(in the rows, 128 means zero)
Rotation paths and how fast each direction turns (degrees each step):
Each turn is a multiple of 5 degrees from 10 to 175, or 0.
Each row of a path follows its step; steps can be skipped.
Path 1:
step 0: [127 125 128 128 124 139 138 129 123 133 141 111 135 116 113 122 126 128
 130 123 120 132 132 129 127 129 127 126 122 126 130 117 111 120 145 126
 133 118 118 137 126 143 128 131 117 130 125 137 112 131 131 135 130 108]
step 1: [139 127 136 135 139 149 123 123 131 131 120 125 144 123 126 133 129 136
 121 119 131 123 126 123 139 138 129 140 132 133 132 140 139 129 126 126
 148 123 142 137 130 130 133 123 131 128 122 123 139 118 145 129 135 135]
step 2: [114 132 126 131 128 131 137 142 119 123 124 135 129 119 121 121 120 123
 125 124 127 131 131 136 130 127 115 120 125 130 137 128 136 136 123 128
 116 100 124 124 126 142 118 123 127 145 124 139 118 122 136 122 129 115]
step 3: [146 125 128 126 134 129 110 119 131 118 115 120 136 124 131 124 125 124
 129 127 135 114 124 106 132 127 129 128 117 125 127 119 144 115 121 139
 132 115 125 137 122 122 122 123 134 125 123 131 136 131 129 132 120 119]
step 4: [118 135 147 137 118 120 132 128 123 126 128 123 139 124 137 135 126 113
 138 143 126 144 128 126 137 120 115 123 137 138 116 129 135 125 121 121
 131 126 136 127 139 127 120 124 122 141 118 135 123 127 125 118 128 118]
step 5: [134 124 135 121 129 128 123 111 127 118 133 123 132 121 117 120 132 120
 128 132 126 137 131 114 124 131 125 134 122 125 139 103 138 126 143 139
 130 131 125 126 131 131 133 130 140 137 139 108 123 127 131 134 133 120]
step 6: [117 127 134 128 122 131 116 126 123 132 119 125 138 142 132 145 131 130
 139 135 129 135 119 129 151 143 142 123 130 134 132 140 124 130 128 129
 132 134 135 122 131 146 113 133 127 130 125 119 129 128 137 123 131 118]
step 7: [134 121 135 111 135 133 142 123 128 143 134 140 138 120 119 117 130 121
 125 127 124 129 129 136 125 124 124 119 121 123 140 123 142 131 122 126
 127 136 119 136 127 142 120 142 142 135 121 131 123 135 126 141 133 116]
step 10: [125 127 127 121 139 133 130 105 132 121 132 129 126 115 121 128 122 131
 136 121 126 117 137 114 132 132 123 134 127 135 122 135 125 128 137 132
 117 113 140 127 122 132 132 112 131 121 117 118 127 137 143 123 129 112]
step 11: [119 123 132 123 140 132 125 124 119 128 109 121 133 121 136 137 132 124
 120 135 125 146 127 138 137 132 132 128 136 126 133 122 131 119 128 132
 137 111 131 134 116 131 126 128 113 135 124 143 134 118 115 125 140 117]
step 12: [131 122 125 119 130 133 123 121 131 123 144 122 139 108 133 135 115 135
 132 135 135 123 139 122 132 115 123 129 137 124 140 126 146 135 129 136
 136 125 117 125 137 132 120 117 132 136 119 128 115 136 139 132 123 128]
Directions:
[129 129 130 131 129 128 132 128 128 127 129 127 128 129 130 125 125 123
 126 127 125 127 132 135 132 127 130 129 127 127 127 124 126 130 131 130
 127 126 127 125 129 129 126 129 131 128 127 132 125 126 125 131 128 129] -> 155
